In the data rows, zero lies at 4.5, halfway between 4 and 5.
What is the hidden score of each row? Scores go from 0 to 40, and 20 is about the middle. The score is a weighted sum of the row's numbers plus the product of two more (or one squared), each taken from its middle value.
array([5, 5, 5, 4, 4, 5, 4, 4, 3, 4, 6, 4, 5, 4, 5, 4, 6, 5, 5, 3, 4, 4]) >> 24
array([4, 3, 5, 4, 3, 6, 4, 5, 2, 3, 4, 3, 5, 4, 4, 3, 5, 4, 4, 5, 6, 5]) >> 19
array([4, 3, 6, 4, 4, 4, 3, 4, 4, 5, 6, 4, 5, 6, 4, 3, 5, 5, 6, 3, 4, 4]) >> 28
array([5, 6, 4, 4, 5, 6, 6, 3, 4, 4, 4, 5, 5, 4, 5, 5, 5, 4, 3, 4, 4, 5]) >> 18
array([6, 4, 4, 3, 5, 5, 5, 4, 4, 4, 4, 4, 5, 5, 4, 5, 4, 4, 5, 4, 3, 5]) >> 18
array([4, 4, 5, 2, 3, 6, 4, 5, 3, 5, 5, 4, 3, 5, 4, 4, 5, 4, 4, 4, 6, 5]) >> 30
array([5, 6, 5, 5, 4, 5, 5, 5, 3, 4, 5, 4, 5, 4, 5, 5, 6, 5, 4, 4, 4, 5]) >> 21
array([5, 6, 4, 4, 3, 5, 5, 5, 3, 4, 5, 4, 6, 4, 4, 4, 6, 5, 4, 4, 4, 5]) >> 14
array([7, 4, 5, 4, 4, 4, 5, 4, 2, 5, 3, 3, 6, 7, 5, 6, 4, 3, 6, 5, 4, 5]) >> 11
array([2, 3, 7, 5, 6, 9, 6, 5, 4, 3, 6, 7, 4, 4, 1, 1, 2, 5, 3, 5, 5, 6]) >> 34
array([4, 5, 5, 5, 3, 4, 4, 4, 4, 4, 5, 6, 5, 4, 5, 4, 5, 5, 3, 4, 4, 6]) >> 13
array([0, 3, 2, 1, 5, 7, 9, 4, 7, 6, 0, 0, 5, 4, 0, 2, 6, 0, 4, 8, 7, 5]) >> 23
array([2, 4, 7, 5, 5, 8, 6, 4, 3, 3, 6, 6, 5, 4, 1, 2, 3, 5, 3, 6, 5, 6]) >> 37
array([4, 6, 3, 5, 5, 6, 7, 3, 5, 5, 4, 4, 5, 3, 5, 5, 7, 4, 4, 4, 5, 5]) >> 21
array([4, 5, 4, 6, 3, 6, 4, 3, 3, 4, 4, 4, 4, 4, 6, 5, 6, 5, 4, 4, 5, 4]) >> 14
array([3, 2, 4, 5, 3, 6, 4, 5, 3, 3, 2, 2, 4, 5, 4, 2, 6, 5, 5, 6, 7, 4]) >> 13
array([6, 3, 5, 2, 4, 4, 5, 4, 5, 4, 7, 3, 5, 7, 5, 5, 4, 4, 7, 4, 3, 3]) >> 24
array([4, 4, 6, 4, 3, 3, 4, 4, 5, 6, 9, 2, 6, 5, 6, 2, 6, 7, 8, 1, 4, 1]) >> 26
array([3, 3, 5, 4, 4, 3, 3, 3, 5, 5, 9, 2, 6, 5, 5, 2, 5, 6, 8, 2, 3, 0]) >> 24
array([4, 4, 6, 5, 4, 4, 4, 3, 4, 6, 8, 3, 6, 5, 6, 3, 5, 6, 6, 2, 3, 1]) >> 19
array([4, 4, 6, 5, 4, 7, 5, 4, 3, 4, 5, 5, 4, 4, 3, 3, 4, 5, 3, 4, 5, 6]) >> 18
array([3, 7, 4, 5, 8, 4, 7, 2, 6, 6, 3, 4, 5, 4, 5, 6, 7, 4, 4, 4, 4, 4]) >> 25
array([4, 4, 5, 4, 4, 5, 4, 5, 3, 4, 4, 4, 5, 4, 3, 4, 5, 4, 3, 4, 5, 6]) >> 24
array([5, 5, 4, 5, 4, 6, 5, 3, 4, 3, 4, 4, 4, 4, 4, 5, 4, 5, 4, 4, 4, 5]) >> 21
array([5, 4, 3, 6, 6, 4, 4, 3, 7, 3, 3, 5, 2, 5, 5, 5, 1, 3, 6, 5, 3, 6]) >> 5
array([5, 6, 4, 5, 5, 6, 6, 3, 5, 5, 4, 5, 5, 3, 4, 4, 6, 4, 4, 4, 4, 5]) >> 19
array([4, 6, 5, 4, 3, 6, 5, 4, 3, 4, 5, 5, 5, 4, 4, 5, 6, 5, 4, 4, 5, 5]) >> 26
array([3, 3, 5, 2, 2, 7, 4, 5, 3, 4, 4, 4, 4, 5, 3, 3, 4, 4, 3, 5, 6, 5]) >> 21
array([3, 9, 0, 8, 9, 2, 9, 4, 9, 7, 0, 6, 4, 2, 8, 7, 9, 3, 4, 8, 5, 3]) >> 14
array([7, 3, 6, 2, 6, 6, 7, 5, 2, 5, 4, 4, 6, 7, 3, 6, 2, 3, 5, 5, 3, 4]) >> 22
array([3, 4, 6, 6, 4, 2, 2, 4, 5, 5, 8, 5, 4, 5, 5, 2, 5, 6, 6, 3, 4, 2]) >> 22
array([5, 6, 3, 5, 5, 5, 7, 2, 4, 5, 4, 5, 5, 3, 5, 5, 7, 5, 3, 4, 4, 5]) >> 19
array([3, 3, 3, 9, 3, 5, 0, 1, 3, 1, 0, 1, 2, 3, 9, 5, 7, 7, 8, 4, 9, 1]) >> 9
array([4, 5, 5, 5, 5, 4, 4, 4, 4, 4, 5, 5, 5, 4, 4, 4, 5, 4, 4, 4, 4, 5]) >> 19
array([4, 6, 2, 7, 5, 3, 3, 5, 6, 3, 3, 6, 3, 3, 7, 5, 6, 5, 5, 6, 5, 4]) >> 15
array([5, 5, 5, 4, 5, 5, 5, 5, 3, 6, 5, 5, 7, 2, 4, 6, 4, 5, 4, 4, 4, 6]) >> 25
array([5, 4, 5, 5, 6, 4, 5, 4, 4, 6, 4, 5, 6, 4, 3, 6, 2, 4, 5, 5, 2, 6]) >> 17
array([5, 5, 5, 4, 4, 6, 5, 4, 3, 4, 6, 5, 5, 4, 3, 3, 4, 5, 3, 5, 5, 5]) >> 23
array([5, 5, 4, 5, 4, 5, 5, 4, 4, 4, 5, 5, 5, 4, 5, 5, 5, 5, 3, 4, 4, 5]) >> 19
array([7, 3, 3, 3, 7, 6, 7, 3, 6, 3, 2, 4, 3, 8, 4, 6, 0, 0, 6, 5, 1, 6]) >> 6
array([5, 5, 3, 5, 6, 6, 7, 2, 6, 4, 2, 4, 5, 6, 4, 5, 4, 3, 4, 4, 3, 5]) >> 10
array([5, 2, 1, 1, 1, 5, 4, 8, 5, 0, 4, 8, 0, 4, 4, 1, 2, 2, 4, 9, 5, 7]) >> 7
array([4, 4, 4, 6, 4, 5, 4, 4, 3, 4, 3, 4, 4, 4, 5, 5, 6, 5, 4, 4, 6, 4]) >> 20
array([3, 4, 5, 4, 4, 4, 4, 3, 4, 5, 8, 3, 6, 5, 5, 2, 5, 6, 6, 2, 4, 2]) >> 21
array([4, 4, 5, 3, 3, 7, 5, 6, 2, 4, 5, 4, 5, 5, 3, 3, 5, 4, 4, 5, 5, 5]) >> 22
array([2, 0, 3, 1, 2, 7, 5, 9, 4, 1, 3, 6, 1, 5, 0, 0, 0, 2, 4, 9, 6, 7]) >> 12
array([5, 5, 6, 9, 7, 0, 3, 7, 7, 7, 3, 7, 5, 6, 5, 6, 5, 4, 2, 7, 3, 3]) >> 22
array([6, 5, 3, 3, 3, 5, 5, 5, 4, 3, 6, 7, 3, 4, 6, 4, 5, 4, 5, 5, 4, 6]) >> 15
array([7, 4, 5, 3, 4, 5, 5, 5, 3, 5, 4, 4, 6, 7, 4, 7, 4, 3, 5, 4, 3, 5]) >> 23
array([6, 5, 2, 4, 3, 5, 5, 6, 4, 2, 5, 7, 3, 4, 6, 4, 5, 4, 4, 6, 3, 5]) >> 12
array([6, 6, 4, 5, 4, 4, 5, 6, 4, 5, 4, 5, 5, 4, 5, 5, 6, 5, 3, 5, 4, 4]) >> 13
array([4, 4, 4, 5, 5, 4, 4, 4, 6, 5, 7, 3, 5, 5, 5, 3, 5, 6, 6, 2, 4, 1]) >> 27
array([5, 6, 4, 5, 4, 6, 6, 3, 4, 4, 5, 4, 5, 4, 4, 4, 6, 5, 4, 4, 4, 5]) >> 18
array([3, 2, 7, 4, 4, 1, 2, 3, 6, 6, 9, 0, 6, 7, 7, 2, 3, 6, 9, 0, 3, 0]) >> 12
array([8, 3, 5, 3, 7, 5, 6, 4, 4, 4, 2, 4, 4, 9, 5, 7, 1, 2, 7, 4, 3, 5]) >> 6
array([5, 2, 5, 6, 4, 3, 1, 2, 4, 3, 2, 0, 5, 7, 8, 6, 4, 6, 9, 3, 7, 0]) >> 22
array([6, 4, 7, 4, 4, 4, 4, 5, 3, 5, 4, 4, 5, 6, 4, 5, 4, 3, 5, 5, 4, 5]) >> 17
array([6, 4, 6, 4, 4, 5, 5, 5, 2, 5, 4, 4, 6, 6, 4, 6, 4, 4, 5, 4, 4, 4]) >> 22
array([5, 6, 5, 5, 4, 5, 5, 4, 3, 4, 5, 5, 5, 4, 5, 5, 6, 5, 4, 4, 4, 5]) >> 20
array([5, 5, 5, 4, 4, 4, 3, 4, 4, 5, 7, 3, 6, 4, 5, 3, 6, 6, 5, 2, 4, 2]) >> 26
array([5, 4, 6, 4, 4, 4, 5, 4, 3, 5, 7, 3, 6, 6, 5, 4, 5, 5, 5, 2, 4, 3]) >> 22
array([5, 6, 5, 2, 3, 6, 3, 6, 4, 5, 6, 5, 3, 5, 6, 6, 4, 7, 3, 2, 6, 4]) >> 22
array([9, 0, 9, 2, 8, 0, 7, 9, 2, 8, 0, 2, 8, 9, 5, 9, 0, 0, 9, 7, 0, 1]) >> 20
array([5, 3, 3, 3, 3, 6, 4, 7, 4, 2, 5, 7, 2, 4, 4, 2, 3, 4, 4, 7, 5, 6]) >> 12
array([2, 0, 3, 0, 2, 7, 4, 7, 4, 3, 0, 1, 3, 5, 0, 0, 0, 0, 4, 9, 5, 7]) >> 12
array([4, 4, 3, 5, 6, 5, 5, 3, 6, 4, 5, 4, 5, 5, 4, 4, 3, 4, 5, 4, 3, 5]) >> 17
array([1, 3, 6, 4, 5, 6, 5, 4, 5, 4, 8, 4, 5, 4, 3, 1, 3, 6, 5, 3, 5, 4]) >> 22
array([5, 7, 4, 4, 6, 5, 4, 4, 6, 6, 5, 5, 3, 3, 6, 5, 6, 6, 4, 3, 6, 4]) >> 24
array([6, 5, 5, 4, 3, 5, 5, 4, 3, 5, 5, 4, 5, 4, 5, 5, 6, 5, 4, 4, 4, 6]) >> 21
array([5, 5, 4, 4, 3, 5, 5, 5, 3, 5, 5, 4, 5, 4, 4, 5, 5, 5, 4, 4, 4, 5]) >> 22
array([5, 6, 4, 5, 4, 5, 5, 4, 3, 5, 4, 4, 7, 3, 4, 6, 5, 5, 4, 4, 4, 6]) >> 24
array([3, 0, 4, 2, 2, 5, 5, 9, 6, 5, 1, 1, 5, 7, 1, 1, 4, 1, 2, 9, 6, 3]) >> 25
array([4, 7, 3, 5, 6, 5, 7, 3, 6, 5, 3, 4, 6, 3, 5, 5, 7, 4, 3, 4, 5, 5]) >> 24
array([4, 5, 4, 7, 6, 5, 5, 5, 6, 4, 4, 5, 4, 4, 4, 4, 5, 5, 3, 6, 5, 4]) >> 26
array([8, 4, 4, 2, 5, 4, 6, 7, 5, 4, 4, 6, 5, 6, 5, 7, 2, 2, 6, 6, 2, 5]) >> 23
array([3, 3, 5, 4, 3, 4, 4, 4, 4, 5, 7, 2, 5, 6, 4, 2, 5, 6, 6, 2, 4, 2]) >> 27
array([5, 6, 6, 6, 5, 4, 4, 3, 4, 5, 5, 5, 5, 4, 4, 5, 6, 4, 4, 4, 4, 6]) >> 19
array([4, 5, 5, 4, 4, 5, 4, 4, 3, 4, 5, 5, 5, 4, 5, 5, 5, 5, 4, 4, 4, 5]) >> 20
array([5, 2, 6, 3, 4, 5, 5, 6, 3, 6, 3, 3, 7, 5, 2, 6, 3, 4, 4, 5, 3, 6]) >> 28
array([5, 5, 4, 5, 3, 3, 4, 5, 4, 3, 5, 6, 3, 4, 5, 4, 5, 4, 4, 5, 4, 5]) >> 14
array([2, 0, 5, 2, 2, 6, 3, 5, 4, 4, 6, 0, 5, 6, 2, 0, 4, 4, 6, 3, 5, 2]) >> 32
array([5, 5, 4, 4, 4, 6, 5, 4, 4, 4, 5, 5, 5, 4, 5, 5, 6, 5, 4, 3, 5, 5]) >> 25
array([4, 4, 4, 5, 5, 4, 4, 2, 6, 4, 7, 3, 4, 6, 5, 3, 3, 5, 6, 2, 3, 2]) >> 15
array([4, 3, 6, 3, 5, 4, 4, 5, 4, 7, 5, 3, 7, 3, 3, 4, 4, 5, 6, 4, 3, 4]) >> 33
array([4, 5, 5, 4, 5, 4, 3, 4, 4, 5, 5, 5, 4, 3, 5, 6, 4, 7, 4, 3, 7, 5]) >> 26
array([4, 7, 1, 5, 6, 6, 8, 2, 6, 5, 2, 4, 5, 3, 5, 5, 7, 4, 4, 5, 5, 4]) >> 18
array([4, 5, 6, 3, 4, 5, 4, 4, 5, 5, 7, 5, 4, 5, 5, 4, 5, 6, 4, 3, 6, 4]) >> 26
array([5, 5, 5, 5, 4, 5, 5, 4, 5, 5, 6, 5, 5, 4, 5, 4, 5, 5, 4, 5, 4, 4]) >> 20
array([2, 3, 6, 9, 5, 0, 2, 6, 6, 5, 4, 5, 3, 6, 4, 4, 5, 4, 5, 6, 5, 2]) >> 13
array([7, 6, 3, 7, 6, 2, 6, 7, 8, 6, 4, 5, 5, 5, 6, 6, 6, 4, 2, 7, 4, 3]) >> 26
array([6, 5, 3, 5, 5, 5, 5, 3, 6, 4, 4, 5, 3, 5, 5, 5, 3, 4, 4, 4, 4, 6]) >> 11
array([5, 6, 3, 5, 6, 4, 6, 4, 6, 4, 4, 5, 4, 5, 5, 5, 5, 3, 3, 5, 4, 5]) >> 17
array([1, 0, 6, 2, 2, 4, 3, 5, 5, 6, 7, 0, 5, 6, 3, 0, 4, 5, 8, 3, 5, 1]) >> 35
array([6, 5, 4, 4, 4, 5, 6, 5, 3, 4, 4, 4, 5, 5, 5, 5, 5, 4, 4, 4, 3, 5]) >> 12
array([4, 5, 6, 3, 4, 5, 2, 6, 5, 5, 6, 5, 2, 5, 6, 6, 3, 7, 5, 2, 8, 4]) >> 31
array([5, 6, 3, 4, 4, 4, 3, 6, 5, 4, 5, 6, 3, 4, 6, 5, 4, 6, 4, 4, 6, 5]) >> 16
array([4, 2, 5, 2, 2, 6, 4, 5, 3, 4, 4, 2, 5, 5, 3, 2, 5, 4, 4, 4, 5, 5]) >> 25
array([5, 5, 4, 5, 4, 5, 4, 4, 3, 3, 4, 4, 5, 4, 6, 4, 6, 5, 4, 4, 6, 4]) >> 18
array([5, 6, 4, 5, 4, 5, 5, 4, 3, 4, 5, 5, 5, 4, 4, 5, 5, 5, 4, 4, 4, 5]) >> 19
array([5, 5, 5, 5, 4, 5, 5, 5, 4, 4, 5, 5, 5, 4, 4, 4, 6, 5, 3, 5, 4, 5]) >> 21
array([1, 7, 3, 5, 7, 3, 7, 0, 9, 8, 7, 1, 6, 4, 7, 3, 8, 6, 7, 1, 4, 0]) >> 23
array([5, 5, 5, 5, 5, 4, 4, 5, 4, 6, 5, 4, 6, 3, 5, 6, 4, 6, 5, 4, 5, 5]) >> 26
array([5, 4, 6, 5, 4, 3, 4, 5, 4, 5, 5, 6, 4, 5, 4, 5, 5, 4, 5, 5, 3, 6]) >> 26
array([4, 4, 5, 6, 4, 2, 3, 3, 5, 4, 5, 4, 5, 5, 5, 4, 6, 5, 6, 3, 5, 4]) >> 17
array([5, 5, 5, 4, 3, 4, 4, 4, 4, 4, 5, 4, 5, 5, 4, 4, 5, 4, 4, 4, 4, 5]) >> 18
array([5, 5, 4, 4, 4, 6, 5, 3, 3, 5, 5, 4, 5, 4, 4, 5, 5, 5, 4, 4, 4, 5]) >> 22
array([3, 2, 5, 3, 2, 7, 5, 5, 3, 4, 4, 2, 5, 5, 2, 1, 5, 3, 4, 5, 5, 5]) >> 21
array([5, 1, 9, 1, 6, 4, 4, 7, 4, 7, 5, 6, 3, 9, 3, 8, 0, 3, 6, 4, 5, 4]) >> 18
array([6, 7, 3, 7, 6, 3, 7, 5, 7, 6, 3, 5, 6, 4, 6, 6, 7, 4, 2, 7, 4, 3]) >> 24
array([3, 1, 5, 2, 2, 7, 4, 6, 2, 4, 3, 2, 4, 6, 1, 2, 4, 3, 3, 6, 6, 5]) >> 29
array([4, 4, 4, 4, 4, 5, 5, 3, 4, 4, 6, 4, 4, 4, 5, 4, 5, 5, 5, 3, 4, 4]) >> 19
array([6, 6, 5, 4, 4, 6, 5, 4, 2, 4, 5, 5, 5, 4, 5, 5, 6, 5, 4, 4, 4, 5]) >> 17
array([4, 5, 7, 4, 6, 6, 6, 5, 4, 6, 5, 6, 6, 2, 2, 4, 3, 6, 4, 5, 5, 6]) >> 36
array([3, 7, 4, 4, 5, 4, 5, 3, 8, 7, 6, 4, 4, 3, 6, 5, 6, 6, 5, 2, 6, 2]) >> 26
array([4, 4, 4, 4, 4, 5, 5, 4, 4, 4, 6, 4, 5, 5, 5, 4, 4, 4, 5, 3, 3, 3]) >> 16
array([5, 6, 4, 4, 4, 6, 5, 4, 2, 4, 5, 4, 5, 4, 5, 5, 5, 5, 3, 3, 4, 6]) >> 17
array([5, 5, 5, 4, 4, 5, 4, 4, 4, 4, 6, 3, 5, 5, 5, 4, 5, 5, 6, 3, 4, 4]) >> 22
array([4, 5, 6, 6, 5, 1, 2, 6, 6, 4, 5, 9, 2, 4, 5, 5, 4, 4, 5, 6, 4, 5]) >> 12
array([5, 5, 4, 4, 4, 5, 5, 3, 4, 5, 5, 4, 5, 4, 5, 4, 5, 5, 4, 4, 4, 5]) >> 16
array([3, 4, 5, 4, 5, 6, 5, 4, 4, 5, 7, 5, 5, 5, 4, 3, 5, 6, 5, 4, 4, 4]) >> 26
array([7, 6, 0, 4, 4, 2, 5, 8, 8, 2, 5, 9, 2, 3, 8, 4, 4, 3, 4, 9, 3, 5]) >> 8
array([0, 3, 9, 9, 7, 0, 0, 5, 5, 6, 4, 9, 2, 6, 2, 4, 4, 2, 6, 5, 4, 6]) >> 18
array([6, 4, 4, 2, 4, 4, 5, 6, 4, 3, 5, 6, 4, 6, 5, 6, 3, 4, 5, 5, 3, 5]) >> 19
array([5, 7, 4, 5, 5, 5, 6, 3, 5, 5, 4, 4, 6, 3, 5, 4, 6, 4, 4, 4, 4, 4]) >> 20
array([5, 5, 4, 5, 4, 5, 5, 5, 4, 5, 4, 4, 5, 4, 5, 5, 6, 4, 3, 5, 4, 5]) >> 23
array([6, 5, 5, 3, 4, 5, 5, 5, 3, 5, 5, 5, 4, 6, 5, 5, 4, 5, 4, 3, 5, 4]) >> 14
array([4, 1, 3, 3, 3, 5, 5, 8, 5, 3, 2, 4, 3, 6, 2, 3, 3, 1, 4, 8, 4, 6]) >> 22
array([5, 3, 5, 2, 3, 6, 5, 6, 2, 4, 3, 3, 5, 6, 3, 4, 4, 3, 5, 5, 4, 5]) >> 16
array([2, 5, 6, 5, 5, 2, 1, 5, 8, 6, 5, 7, 1, 6, 6, 5, 4, 5, 3, 3, 8, 3]) >> 10
array([4, 5, 3, 3, 3, 6, 6, 5, 5, 3, 3, 4, 4, 3, 4, 3, 6, 3, 4, 6, 5, 5]) >> 20
array([4, 5, 6, 4, 4, 7, 4, 4, 4, 4, 6, 6, 4, 5, 3, 3, 4, 5, 3, 4, 5, 6]) >> 20
array([4, 5, 5, 5, 4, 5, 3, 3, 3, 4, 4, 5, 4, 4, 5, 5, 6, 5, 5, 3, 6, 5]) >> 19
array([7, 6, 0, 5, 3, 1, 5, 9, 9, 2, 5, 9, 1, 4, 8, 6, 4, 4, 3, 9, 3, 4]) >> 15
array([7, 6, 4, 5, 5, 3, 6, 7, 6, 7, 4, 4, 6, 6, 6, 7, 5, 3, 3, 7, 3, 3]) >> 24
array([3, 1, 4, 5, 2, 6, 2, 5, 2, 2, 1, 1, 3, 5, 4, 2, 5, 4, 5, 6, 9, 4]) >> 14
array([5, 5, 4, 3, 3, 6, 5, 5, 2, 4, 5, 4, 5, 5, 3, 3, 5, 4, 4, 4, 4, 5]) >> 11
array([5, 5, 5, 3, 5, 5, 5, 5, 4, 5, 5, 5, 7, 3, 4, 6, 5, 5, 4, 5, 4, 6]) >> 31
array([3, 4, 7, 5, 6, 5, 4, 5, 3, 6, 5, 6, 6, 3, 2, 5, 3, 5, 5, 5, 4, 7]) >> 23
array([4, 3, 3, 4, 8, 3, 6, 2, 9, 5, 6, 3, 3, 6, 5, 3, 1, 4, 8, 3, 1, 2]) >> 14
array([3, 4, 6, 4, 3, 4, 3, 2, 5, 5, 9, 2, 6, 6, 6, 2, 6, 6, 8, 0, 4, 0]) >> 20
array([5, 4, 5, 3, 4, 5, 5, 5, 3, 4, 5, 3, 5, 4, 4, 3, 5, 5, 4, 4, 5, 4]) >> 20
array([5, 4, 3, 4, 6, 7, 6, 3, 4, 4, 3, 4, 4, 5, 3, 4, 3, 3, 5, 5, 3, 6]) >> 10
array([3, 4, 2, 5, 5, 4, 8, 7, 8, 6, 0, 2, 4, 5, 3, 3, 6, 2, 2, 9, 6, 3]) >> 19
array([5, 5, 4, 5, 4, 5, 5, 5, 4, 4, 5, 5, 5, 5, 5, 5, 6, 4, 3, 4, 4, 5]) >> 22
array([2, 4, 7, 5, 6, 5, 1, 4, 7, 6, 6, 8, 0, 5, 4, 4, 1, 6, 4, 3, 7, 6]) >> 12
array([5, 4, 2, 9, 5, 4, 2, 2, 5, 2, 0, 2, 3, 4, 7, 6, 4, 6, 7, 5, 8, 3]) >> 29
array([5, 6, 5, 4, 7, 4, 6, 4, 4, 7, 3, 4, 7, 3, 4, 7, 5, 5, 4, 5, 3, 6]) >> 25
array([6, 4, 6, 4, 5, 4, 6, 5, 3, 5, 4, 4, 6, 6, 4, 6, 3, 3, 5, 4, 3, 4]) >> 20
array([5, 4, 1, 3, 3, 4, 4, 6, 7, 2, 7, 8, 1, 4, 6, 2, 2, 4, 6, 6, 3, 4]) >> 8
array([4, 4, 5, 5, 5, 4, 5, 3, 6, 6, 7, 1, 6, 5, 6, 3, 6, 6, 7, 1, 4, 0]) >> 27
array([3, 3, 2, 9, 3, 5, 0, 2, 4, 1, 0, 0, 2, 4, 8, 5, 6, 7, 9, 5, 9, 1]) >> 20
array([5, 5, 5, 3, 4, 6, 4, 4, 4, 4, 5, 4, 5, 4, 5, 4, 6, 5, 4, 4, 5, 5]) >> 23
array([4, 4, 3, 7, 3, 5, 2, 3, 3, 2, 3, 4, 3, 3, 7, 4, 6, 6, 6, 4, 8, 4]) >> 11
array([5, 4, 5, 4, 6, 5, 5, 4, 5, 5, 4, 5, 5, 4, 4, 6, 3, 4, 4, 4, 3, 7]) >> 20
array([6, 6, 4, 5, 4, 5, 5, 4, 4, 4, 5, 4, 5, 5, 5, 4, 5, 5, 4, 4, 4, 5]) >> 8
array([5, 5, 5, 4, 5, 5, 5, 4, 3, 4, 5, 5, 6, 4, 4, 5, 5, 5, 4, 4, 4, 5]) >> 24
array([4, 6, 5, 4, 3, 5, 3, 4, 4, 5, 6, 6, 3, 4, 6, 5, 4, 7, 4, 3, 7, 5]) >> 18
array([5, 5, 1, 3, 3, 4, 4, 6, 6, 1, 5, 8, 1, 3, 7, 4, 5, 4, 5, 6, 5, 5]) >> 14
array([6, 5, 4, 4, 4, 5, 5, 4, 4, 4, 5, 4, 5, 4, 4, 4, 6, 4, 4, 4, 4, 5]) >> 22
array([3, 3, 6, 2, 2, 7, 3, 6, 4, 4, 5, 4, 3, 5, 3, 3, 4, 5, 3, 4, 8, 5]) >> 28
array([5, 4, 6, 6, 5, 5, 6, 5, 5, 5, 4, 6, 5, 5, 4, 4, 4, 4, 3, 7, 4, 4]) >> 20
array([5, 5, 2, 5, 6, 6, 7, 3, 6, 4, 3, 4, 4, 5, 3, 4, 3, 3, 4, 5, 4, 6]) >> 13
array([5, 4, 5, 4, 4, 5, 5, 4, 2, 4, 4, 4, 5, 5, 5, 5, 5, 4, 5, 4, 5, 5]) >> 16
array([6, 5, 2, 4, 3, 5, 5, 6, 4, 2, 5, 7, 3, 3, 6, 4, 5, 4, 4, 5, 4, 6]) >> 14
array([4, 6, 5, 5, 4, 5, 5, 5, 3, 5, 5, 5, 6, 4, 4, 5, 6, 5, 4, 3, 4, 5]) >> 23
array([4, 9, 2, 5, 7, 6, 9, 2, 7, 7, 2, 4, 6, 3, 5, 6, 9, 4, 3, 4, 5, 5]) >> 21
array([5, 5, 4, 5, 4, 5, 4, 4, 4, 4, 5, 5, 5, 4, 4, 4, 6, 4, 3, 4, 5, 5]) >> 22
array([4, 5, 7, 5, 4, 4, 4, 5, 3, 4, 4, 6, 5, 5, 4, 5, 5, 4, 4, 4, 4, 5]) >> 19
array([6, 5, 0, 3, 3, 3, 4, 7, 6, 1, 6, 9, 1, 3, 6, 4, 4, 4, 4, 8, 3, 6]) >> 17
array([5, 6, 5, 4, 4, 6, 5, 4, 3, 4, 5, 5, 5, 4, 5, 5, 5, 4, 3, 3, 4, 5]) >> 20
array([5, 6, 5, 5, 7, 4, 6, 4, 4, 8, 4, 4, 8, 1, 4, 7, 5, 5, 5, 5, 3, 6]) >> 26
array([5, 5, 5, 4, 4, 5, 5, 4, 3, 4, 5, 5, 5, 5, 5, 5, 5, 4, 4, 4, 4, 5]) >> 17
array([6, 3, 8, 3, 8, 2, 4, 6, 2, 9, 4, 4, 9, 1, 2, 9, 0, 6, 6, 5, 1, 8]) >> 33
array([5, 4, 5, 3, 4, 4, 4, 5, 5, 4, 7, 4, 4, 6, 6, 4, 4, 5, 6, 3, 4, 2]) >> 23
array([3, 3, 4, 2, 2, 7, 4, 6, 2, 3, 3, 3, 5, 5, 2, 3, 5, 3, 4, 5, 5, 6]) >> 23
array([5, 5, 4, 4, 4, 5, 4, 4, 3, 4, 5, 5, 5, 4, 5, 4, 5, 5, 4, 4, 4, 5]) >> 16
array([3, 5, 6, 5, 4, 4, 4, 5, 3, 5, 5, 6, 5, 4, 4, 4, 6, 4, 4, 4, 4, 6]) >> 25
array([6, 5, 3, 4, 5, 5, 5, 4, 5, 4, 4, 4, 5, 5, 4, 5, 4, 4, 4, 5, 4, 6]) >> 16
array([3, 4, 5, 5, 3, 5, 3, 4, 3, 3, 4, 3, 4, 4, 5, 4, 6, 5, 5, 5, 6, 4]) >> 19
array([1, 1, 6, 4, 4, 5, 4, 5, 6, 5, 7, 2, 5, 5, 2, 0, 3, 6, 6, 4, 4, 2]) >> 27
array([5, 5, 5, 5, 4, 5, 4, 4, 3, 5, 6, 4, 5, 5, 5, 4, 6, 5, 5, 3, 4, 3]) >> 23
array([5, 5, 3, 5, 6, 6, 6, 3, 5, 4, 4, 4, 4, 5, 4, 5, 3, 3, 4, 4, 3, 6]) >> 15
array([4, 6, 4, 3, 4, 5, 5, 4, 3, 5, 5, 4, 4, 4, 5, 4, 6, 5, 3, 4, 5, 5]) >> 25
array([5, 5, 5, 4, 6, 3, 4, 6, 6, 7, 5, 5, 5, 3, 6, 7, 3, 6, 4, 4, 4, 5]) >> 25
array([6, 6, 4, 6, 5, 3, 6, 6, 7, 6, 4, 5, 5, 5, 6, 6, 6, 5, 2, 6, 3, 3]) >> 20
array([5, 6, 3, 5, 8, 4, 9, 3, 7, 7, 1, 3, 6, 3, 4, 7, 3, 3, 5, 5, 2, 6]) >> 16
array([3, 3, 3, 4, 3, 5, 4, 6, 5, 2, 5, 8, 2, 4, 3, 2, 3, 3, 5, 8, 4, 6]) >> 10
